(in the rows, 128 means zero)
Rows swapped in pairs by one turn or mirror: which row each one swaps with:
The rows were stretched afterwards, more along some directions than others.
q_757: [131 147 119 120 125 151 123 134 115  89 153 122 107 131 129 173 115 149
 123  89 101  94 148 179 139 100  94 140 142]
q_230: [104 135  80 116 127 145 161 117 126 139 126 135  99 145 122 146 152 118
 178  72 135  86 119 141 123 139 119 149 129]
q_691: [148 119  87 147 153 138 143 149 135 117 128 160 132 120 138 164 121 124
 168  74 110  94 152 131 117  97  84 135 125]
q_643: [119 134 107  98 133 114 160 139  99 125 122 145 116 121 107 154 131 125
 172  79 118  96 103 153 137 119  79 113 161]
q_211: [134 119  80 149 141 157 124 121 118 118 121 151 126 145 118 159 118 132
 144  62 115  81 146 146 112 105 107 164 113]
q_857: [116 130 124 118 102 139 156 113  71 127 132 134  98 115 111 140 145 168
 149 116 105 119 115 113 120 141  92 119 149]
q_470: [126 154  93 107 109 150 133 127  91 105 142 147 137 135 109 142 158 156
 170 137 133 113 134 127 145 113  86 146 141]
q_158: [118 127  81 117 141 153 146 151 131 122 120 158 111 148 129 162 123 105
 161  62 124  69 135 154 131 108 106 148 127]
q_29: [130 122 115 105 123 125 133 135 136 127 132 132 131 119 148 186 124 128
 129 102 113 112 101 154 140 125 110 119 146]
q_602: [116 150 121 116 114 171 135 123  96 106 128 154 133 113  95 150 132 108
 169  96 108  86 142 152 118 101 111 152 132]
q_959: [120 121  97 132 140 133 139 115  77 121 113 144 147 138  78 179 101 126
 160  74  92  82 103 168 129 125  97 159 141]
q_682: [127 136 127 120 115 134 158 153 124 106 141 142  83 121 153 161 137 130
 138  93 111  99 131 159 157 116  79 112 167]
q_847: [106 113 119 123 151 128 128 123 112 150 121 110 122 134 120 149 121 127
 171 100 125  93 116 163 132 135 119 120 164]
q_668: [127 134 102 125 109 131 125 124 131  90 124 153 107 130 118 172 115 129
 154  64 143  71 140 164 114  82  91 143 132]
q_320: [122 124  87 113 132 162 131 122 119 122 122 141 142 155  95 155 136 154
 180 105 134 128 135 130 132 115 102 156 131]
q_774: [119 135 112 132 125 132 135 136 142  95 106 153 114 131 113 177 122 124
 152  73 141  79 160 156 120 102  82 165 131]
q_502: [131 129  99 117 121 139 145  91 108 124 159 123 138 125 114 175 124 151
 147  92 110 112 128 130 123 112 113 136 116]
q_647: [129 130  93 123 147 137 136  81  79 103 124 139 106 134  99 154 127 164
 169  91 118  87 120 148 154 129 115 136 140]
q_944: [132 140 124 105 139 158 123 150  97  85 135 126 133 140 138 170 130 158
 136 128 113 114 141 149 149 114 106 142 142]
q_14: [132 115  84 132 141 143 128 147 101 127 120 151 101 133 133 142 128 157
 168  88 106 112 123 116 119 101 105 125 130]
q_964: [117 127 112 142 123 140 146 118 109 142 130 144 135 108 105 147 133 112
 175 104  95 116 121 162 127 118 102 140 154]
q_939: [130 127  89 124 140 169 123 118 111 105 125 157 123 105 133 174 133 149
 174  88 118 100 153 141 114 102 106 146 122]
q_81: [150 115  95 119 159 139 145 109  92 131 116 130 123 125  88 152 114 133
 166  95 128  87 120 122 118 135 111 127 135]
q_205: [132 113  80 145 128 118 143 124 114 136 132 143 145 121 110 160 136 149
 167 104  97 106 127 124 112 112 117 142 125]
q_747: [129 126 120 130 113 138 147 177 124 100 107 158 102 137 133 161 120 114
 135 105 114  94 132 148 131 128  93 130 150]
q_925: [136 115  80 104 148 156 159 120  97 141 116 144 138 137  85 144 125 121
 170 112 124  87 125 115 108 124 114 148 111]
q_210: [124 109 126 105 138 128 146 147 119 125 120 122  82 145 142 135 127 147
 150 112 139 100 113 136 145 122 106 108 160]
q_404: [126 140  90 142 151 113 125 105  90 124 114 125 107 119 102 155 134 116
 158  68 138  81 118 132 105 125 119 132 122]
q_849: [118 125 130 103 141 135 139 112 100 133 133 104 131 117 118 151 119 132
 155 113 125  87 118 172 119 154 103 101 161]
q_351: [144 146 123 142 120 115 130 115 106 105 123 119 132 117  93 168 117 137
 137 112 119 133 126 141 123 123 112 121 142]
q_874: [168 150 103 131 131 107 132 114  95 111 124 140 129 115 116 159 123 134
 124 121  97 101 105 140 152 131 119 129 152]
q_443: [132 111 130 133 161 144 153 153  97 113 110 138  88 121 136 155 120 145
 136  91  96  84 130 146 138 149  81 119 157]
q_260: [170 147 102 119 121 124 142 111 100 122 136 135 137 106  97 165 122 159
 136 125  90 127 121 139 145 125  89 115 160]
q_271: [109 141 100 112 146 151 150 103  84 129 127 127 106 143  85 143 135 147
 165  75 129  96 127 141 127 104 107 162 122]
q_302: [122 140 116 123 102 168 136 107 105 107 134 155 131 112  91 159 132 114
 166  89 106 101 137 169 118 103  91 144 142]
q_980: [142  91 104 107 147 150 160 123  87 141 118 135 129 132  92 164 107 144
 162 105 101 109 101 126 127 137  96 120 142]
q_689: [151 120  84 145 130 129 148 160 115 116 115 167 112 152 109 160 113 137
 136  86 107 104 111 113 123 101  90 143 116]
q_659: [131 112 110 112 148 155 128  96 101 109 132 139 125 109 116 177 121 153
 140 121 114  96 115 146 138 133 126 141 113]
q_717: [105 124 125 119 134 139 150 114  83 122 134 125 103 112 104 161 137 158
 129  97  84  69 119 170 127 137 111 149 142]
q_67: [130 113 117 123 164 137 173 133 103 138 121 124 103 121 118 150 109 156
 162 115  82 111 126 140 140 148 100 124 157]
q_103: [110 159 126 109  93 121 145 117 114 119 143 132 115 129 103 148 146 132
 142 105 130 110 114 155 132  93  93 133 144]
q_697: [125 125  92 118 138 134 122  96 111 109 126 141 128 117 123 159 133 144
 165  96 123  84 146 138 130 108 120 160 116]
q_876: [138 143 114 115 114 102 148 156 120 109 123 134 133 134 119 167 133 119
 127 113 119 109  93 136 120 129 114 123 133]
q_318: [132 112  87 144 131 165 128 119 109 129 131 157 112 104 138 162 123 130
 156  81 100  92 141 130 107  96 103 150 118]
q_615: [105 117 123 133 119 133 122 130 102 112 111 149 128 123  97 170 106 128
 158  82 121  70 128 171  95  96  96 164 133]
q_825: [103 141  83 119 140 141 145 116  90 135 112 146 105 135 126 126 154 127
 169 101 120  83 106 124 125 161 129 145 122]
q_913: [121 141 130 128 135 124 143 133  93 106 131 114  97 135 108 147 134 128
 127 109 135  91 132 139 117 115 104 158 122]
q_769: [127 169  83 139 133 131 132 127 105 102 128 156 151 131 100 157 127 125
 181  75  91  98 142 161 130  94 104 145 143]
q_283: [110 119 117 131 111 138 150 128 126 101 119 151 112 143 119 154 126 121
 179  97 120 115 132 156 147 117 105 147 143]
q_935: [136 135  94 132 123 167 131  88  96 107 122 161 120 133  94 155 124 155
 153  95  91 105 133 148 143 103 119 173 117]
q_27: [119 111  93 123 129 123 146  89 109 135 117 123 111 151  98 174 111 149
 158  82 131 101 100 136 137 136 115 129 133]
q_583: [101 135  90 120  93 156 129 128 121 107 122 162 121 157 132 169 137 134
 166  77 126  96 130 150 136 105  96 174 135]
q_246: [142  99 111 109 141 154 168 134  90 137 113 137 121 112  95 165 103 140
 167 116 105  98 123 111 114 146  94 125 141]
q_193: [129 128 136 105 126 120 141 128  86 105 121 131 104  97 124 146 140 160
 133 134 112  95 132 134 133 133  92 133 148]
q_30: [124 117 124 109 173 119 141 146 129 133 101 122 105 136 133 155 128 131
 144  95 135  93 119 139 147 134 112 119 149]
q_678: [148 141 118 122 114 118 155 120 105 105 146 142 119 107 111 141 139 161
 157 142 118 125 134 131 139 101  84 124 151]
q_150: [128 114  86 140 118 135 143 146 113  95 110 179 101 148 136 174 118 134
 165  60 115  86 125 133 136  96  90 145 128]
q_974: [138 136 131 124 120 151 145 121  95 104 124 143 111 108  91 138 131 128
 149 118 123  94 140 138 111 114  98 146 137]
q_505: [142 156 108 134 131 150 148 115 106 113 169 108 123 130 118 156 125 160
 144 115 109 120 152 150 141 119  86 132 157]
q_675: [151 114 123 135 145 130 142 148 110 129 122 127 110 115 130 155 117 143
 107 109 103 101 123 142 119 140  93 114 148]
q_452: [129 131 125  97 150 150 129 117 119 118 132 121 137 115 100 177 126 147
 133 107 116 115 116 168 133 125 109 128 139]
q_510: [115 104 107 121 127 144 138 124  99 131 113 148 136 129 114 138 118 135
 182 109 128  96 121 133  92 115 106 136 121]
q_312: [143 146  80 144 107 146 141  93 101 107 120 170 108 123 107 151 131 138
 161  95 108  82 141 139 133 110 105 183 129]
q_476: [134 149  98 134 138 147 146 126 127 125 141 130  88 137 120 156 132 124
 133  75 110  90 127 163 151 132  97 123 151]
q_68: [145 152  96 113 125 109 149 138 129 117 147 125 151 125 129 167 129 122
 132 132 118 106 121 134 125 142 106 134 124]
q_837: [139 124  88 147 156 143 129 111  73 120 121 149 120 125 108 151 117 162
 158  84  97 108 109 119 115 108 118 131 120]
q_290: [131 143 125 114 122 156 141 111  93 106 119 133 124 109  87 156 128 112
 135 121 113  83 132 160 117 145 110 134 139]
q_104: [134 135 114 125 126 154 120 137  82  96 136 130 124 136 126 178 111 142
 114  96  95  84 130 154 137 114  93 148 141]

Swapped with q_81: q_974
Swapped with q_643: q_283
Swapped with q_849: q_510
Swapped with q_67: q_769
Swapped with q_717: q_205

